One turning vector, and how many steps it has turned
The counts run from 0 to 151.
[131  93 125 131 134  95  96 134  96 143  89 109 113 134  92  79 135  88
  90 101  70 116 133 176 100 142 173 134 139  97 141 144 122 147 166 129
 121  58 120 161 159 160 151 134 149 113 114 129 144 184 132 159 119 108
 132 135 149 126 107 121 158 135 129  68 133 123 127 141 129 146 122 122
  90 147 159  66 117 117 147  98]
29
[136 127 161 129 104 105 153 138 120 143  89  85 133 140 108 103 120  64
  92  75  95 138 146 180  93 126 140 140 157 152 135 131 106 145 137 138
 127  71 127 127 151 153 123 130 170 129 127 136 105 182 111 164  78 161
 120 107 158 117 120 116 175 100 145  77  87 121 145 133 107 138 132 123
 122 155 117  92 125 113 151  83]
138
[138 123 160 167 124 110 152 136 120 133 115  80 120 150 114 138 118  81
  77  94 108 131 151 181 105 127 143 168 157 148 114 128 103 161 124 111
 118  60 122 116 130 154 131 126 171 132 136 143 109 172 122 145  79 136
  98 102 131  84 114 121 189 106 146  73 106 121 140 122 133 138 152 127
 117 166 101  90 135 127 161 107]
38
[136  96 147 139  99  81 134 154 104 140  96  89 144 129 102 103 138  92
 101  96  67 131 131 159  99 132 152 155 166 145 144 120 115 166 131 147
 116  77 122 123 114 136 138 133 175 136 108 139 102 202 109 149  97 146
 109 136 168 121  99 120 174 138 143  73 128 137 137 169 130 121 160 116
 112 141 135  76 108  97 130 112]
97
[140 147 148 115 136 111 108 142 111 159 123  90 134 158 142 101 134  73
  90 104 103 131 154 178 138 113 148 113 158 121 120 161 109 178 128  80
  97  89  95 140 152 142 145 109 112 132 113 158  85 167 105 169  78 145
 141  86 159 124 132 101 155 132 122  76 126 127 114  94 116 139 140 128
 124 179 124  84 138 146 159 117]
5
[130 113 173 145 146 120 113 116 115 139 125 107 131 155 127 104 142  57
 133  85  92 128 153 180 113 122 126 126 130 125  97 124 113 184 173 115
  93 105  98 130 129 138 128  98  97 131 138 168  70 190 133 132 119 146
 120 108 144 128  99  97 150 126 126  65 139 120 138 128 101 149 154 111
 154 179 153  90 102 145 136  96]
11
[110 115 123 158 131  77 124 149 101 141 146 101 126 142 105 105 123  79
  96 108 104 123 164 140 104 142 137 159 129 109 147 159 117 170 151 105
  99 116 122 127 125 144 133 143 116 147  74 136  88 162 162 153  93 137
  78 125 130  93 136 129 141 161 109  47 140 150 126 185 155 144 164 110
 116 165 152  86 122 126 126 127]
20
[127 104 118 148 139  71  94 151  91 141 139 107 112 144  97  87 134  98
  91 134  81 114 153 145 126 160 158 150 126  92 155 161 127 166 155 100
 104  88 112 149 148 149 154 153 118 122  83 132 109 171 153 160 112 115
  98 142 136 103 121 134 157 168 118  63 155 135 121 153 158 137 150 109
  89 153 149  66 131 125 136 128]
24
[134  96 126 132 141  88  89 136  92 139 113 111 114 134  90  75 137  95
  91 122  71 110 139 161 116 154 167 135 130  89 147 153 127 158 165 111
 116  71 111 160 163 154 159 145 133 114 102 133 133 184 140 159 128 106
 127 141 144 113 109 128 157 153 121  69 152 125 120 140 140 144 128 115
  88 152 157  59 122 114 140 110]
27
[124 107 176 150 144 119 120 116 119 136 125 103 137 153 125 100 138  56
 131  89  89 127 154 175 106 121 121 129 129 127  96 123 113 185 178 114
  95 111 106 123 125 139 129 101  96 137 135 168  74 190 136 132 117 146
 111 110 146 125 103 102 148 128 118  59 138 119 138 142 103 149 160 110
 158 177 154  98 102 138 126  98]
12
[146 106 152 115 120 100 123 133 106 145  87 106 128 136  84  71 118  73
  95  88  74 128 136 182 101 145 155 134 146 117 136 126 126 140 163 144
 135  73 118 146 176 151 143 137 158 105 127 133 129 193 115 163 107 134
 146 130 162 123 106 117 172 105 144  80 105 108 145 124 109 142 124 119
 107 145 134  78 115 108 147  74]
134
[126 118 156 107 131 104 115 153 120 152 132 117 142 121  79  88 104  84
 114  67  89 139 136 160 117 131 123 126 152 104 108 130 142 176 167 118
  84 118 102 121 122 128 148 102  98 118 110 155  92 203 142 128 106 147
 126 113 147 112 107  90 154 138 122  80 157 116 145 146 129 151 181 123
 155 150 129  77  88 133 130 109]
51
[122 117 163 115 130  96 120 152 115 146 127 114 152 128  79  87 105  82
 114  70  85 139 133 153 113 132 123 131 155 102 108 127 141 179 171 130
  88 120  98 119 119 126 142 113 101 117 108 152  90 204 140 129 110 146
 123 115 148 116 101  96 157 144 127  83 161 118 151 157 128 149 190 119
 160 146 131  74  84 126 128 112]
52
[134  98 149 157 100  85 139 147 105 139 103  85 141 141 123 115 139  95
  98 115  77 127 138 163 109 128 155 165 163 148 139 127 108 170 118 128
 118  79 121 117 124 140 138 135 179 136 115 142  98 198  95 161  96 137
  96 129 167 107 102 129 180 133 139  75 123 142 135 160 132 111 164 110
 102 155 129  81 125  94 132 113]
99
[133  99 121 134 143  80  85 141  94 139 123 112 115 139  91  78 135  93
  93 128  70 108 144 160 124 155 170 137 129  90 147 157 127 158 160 107
 115  78 110 155 158 152 156 145 132 113  98 131 129 178 144 160 119 109
 120 145 143 109 112 129 158 157 121  68 154 131 123 143 150 139 137 110
  89 152 152  60 124 120 144 119]
26
[100 113 136 158 130  90 144 137 107 140 144  97 125 145 112 106 119  64
 107 100 109 126 166 145  95 136 124 156 127 120 136 139 113 169 163 116
 101 122 129 122 120 143 131 132 114 155  79 144  80 166 162 146  97 139
  70 122 133  98 129 125 136 148 110  44 134 149 133 190 139 150 166 104
 126 171 162  95 116 124 119 113]
18
[118 135 143 129 153 117 107 139 104 155 104  97 123 143 131 109 134  81
  86  86 102 130 157 181 126  98 152 114 154  95  95 159 111 185 141  78
  91  85 103 149 137 148 146 101 105 131 124 162 109 168 115 162  92 117
 124  78 135 120 126  84 152 125 127  74 139 125 122 104 123 151 148 141
 127 177 140  80 125 144 160 117]
109
[142 119 133 116 131  79  94 145 100 144 118 120 128 130  71  73 116  91
  90 111  70 121 139 162 127 166 153 139 136  93 143 152 141 153 166 115
 116  81 104 156 171 149 155 151 136  90 109 122 126 192 141 166 113 127
 138 141 148 108 112 124 171 136 136  82 134 108 142 119 140 140 143 114
  96 140 131  60 123 115 150 104]
130
[146 122 148 143 136  99 113 137 125 143 178 105 117 160  94 107 106  73
  90 122 108 115 164 152 121 164 128 160 135 123 138 149 111 167 160  86
  94  88 102 113 147 147 155 133 100 132  91 140  82 169 169 120  90 147
  97 122 133  68 135 131 154 152 107  66 144 130 127 137 148 152 151 101
 125 167 114  81 127 155 149 123]
84
[137 133 147 134 113  97 146 136 112 154 109  77 134 156 134 100 118  69
  79 125 101 125 165 166 124 122 144 154 168 137 148 150  99 161 116  98
 127  93 112 126 176 144 145 137 153 129 109 139 101 176  88 173  79 141
 112  99 177  88 133 123 158 114 119  78  93 142 128 124 117 123 139 109
  98 175 111  95 147 111 144  98]
0
[141 124 163 169 133 115 146 129 122 139 130  84 114 157 120 138 110  78
  79 110 110 123 163 182 116 129 135 164 159 138 114 130 100 167 126  86
 108  68 112 110 144 154 141 122 155 132 135 143 106 169 123 140  80 133
  99  93 133  64 118 121 177 104 130  81 111 119 141 116 134 137 154 126
 113 177  96  95 138 135 167 110]
40
[136 121 154 142 147 123 134 130 124 152 146  87 118 159 117 118  97  76
  71 119 115 118 166 174 123 125 138 151 166 112 108 139  98 173 133  72
 102  89 101 114 161 143 161 109 118 125 121 144 114 170 126 132  83 121
 109  84 140  57 127 112 156 114 101  88 125 124 131 114 132 147 154 123
 123 183  99  93 135 144 162 109]
43
[117 133 146 132 159 115 104 140 103 149 106 102 121 141 130 106 136  83
  92  79 100 134 150 181 119 100 145 114 149  97  90 153 118 181 150  83
  86  90 106 147 131 144 140  99 102 131 127 165 106 170 121 163  94 119
 130  82 132 126 119  89 154 128 133  74 145 119 126 106 126 156 150 145
 135 177 141  80 119 148 159 117]
110
[143 143 161 119 146 112  95 132 113 151 120 101 133 156 130 100 135  73
 104  94  94 136 151 178 134 116 141 112 153 120 106 150 113 186 142  83
  88  89  93 141 141 141 141 104  96 130 126 166  77 180 114 160  88 144
 139  90 158 133 120  87 162 136 125  77 140 117 119  92 112 147 142 127
 137 176 130  81 125 155 157 114]
7
[113 113 124 155 132  74 122 153 103 142 149 101 126 143 103 102 123  85
  95 118 101 118 161 135 113 150 138 160 125 104 145 159 121 176 156 102
  95 108 121 131 127 142 141 147 119 146  68 132  92 167 170 154  99 131
  79 135 131  93 127 132 146 165 117  46 151 148 123 176 162 142 167 108
 106 163 149  76 128 126 131 133]
21
[148  94 139 111 135 105  91 138 119 147 155 111 118 145  78  71 107  72
  97 120  86 110 139 155 124 158 144 137 150 101 148 143 118 158 167 104
 101  90  98 124 162 133 172 121  99 115  90 137 112 187 153 115 112 136
 128 134 156  87 120 122 139 154  91  75 155 128 123 145 137 158 143 102
 121 153 135  75 106 144 133 114]
88
[127 130 162 159 133 112 149 125 130 132 138  93 117 158 112 127 115  53
  93  77 123 132 171 168  91 142 117 157 126 147 121 137 102 158 157 115
 106  88 126 115 130 154 119 126 125 150 104 148  80 153 167 137  77 160
  91 102 124  95 137 119 158 122 125  51 104 128 142 141 124 164 142 121
 143 172 128 106 125 147 154 100]
79
[132 102 150 162 104  84 141 141 104 139 103  75 138 149 128 117 139  85
  91 125  79 124 146 163 113 127 158 164 165 140 140 131 106 169 114 118
 124  82 121 118 132 139 141 135 178 139 122 140 100 192  85 165  97 132
  95 126 168  98 100 125 177 130 133  78 122 140 135 152 133 109 162 112
  96 162 126  85 130  93 131 113]
100
[121 106 176 154 140 116 127 116 116 138 127 107 129 153 120 104 134  55
 130  84  98 123 159 174 101 117 121 132 126 123  99 118 114 180 178 120
  98 119 108 121 127 140 129 104 105 141 128 165  74 186 142 128 118 142
 100 108 148 122 106 102 140 129 117  60 131 122 140 161 109 151 157 113
 151 180 161  97  98 137 120  93]
13
[134 142 142 121 120 105 128 138 109 165 108  79 134 158 140  99 125  69
  79 120 103 131 161 173 128 118 147 138 167 129 142 162  98 164 115  84
 111  93 108 134 174 142 147 128 135 133 101 145  95 167  91 178  70 137
 125  89 163  98 137 113 151 118 116  76  99 134 115 106 117 132 136 119
 102 179 112  90 149 129 149 102]
2
[139 143 170 145 108 107 155 139 125 140 117  77 137 152 124 125 118  66
  86  92 107 137 159 171 110 133 131 156 157 163 130 135 102 164 122 110
 113  76 115 116 142 146 127 131 157 135 122 145  81 175 110 159  67 160
 108  97 150 100 125 119 180 108 144  75  95 126 140 121 114 132 148 126
 125 169  98 100 139 127 155  99]
141
[120 124 131 138 144 110 124 142  97 159 103  80 125 147 148 110 134  85
  78 121 104 127 160 178 120  98 158 131 170 101 113 156 105 176 123  71
 106  91 113 142 150 145 152 113 129 135 117 154 116 163  93 177  89 107
 119  80 152 100 129 105 147 122 115  75 126 135 112 116 126 137 142 131
 103 184 132  87 140 129 149 114]
106
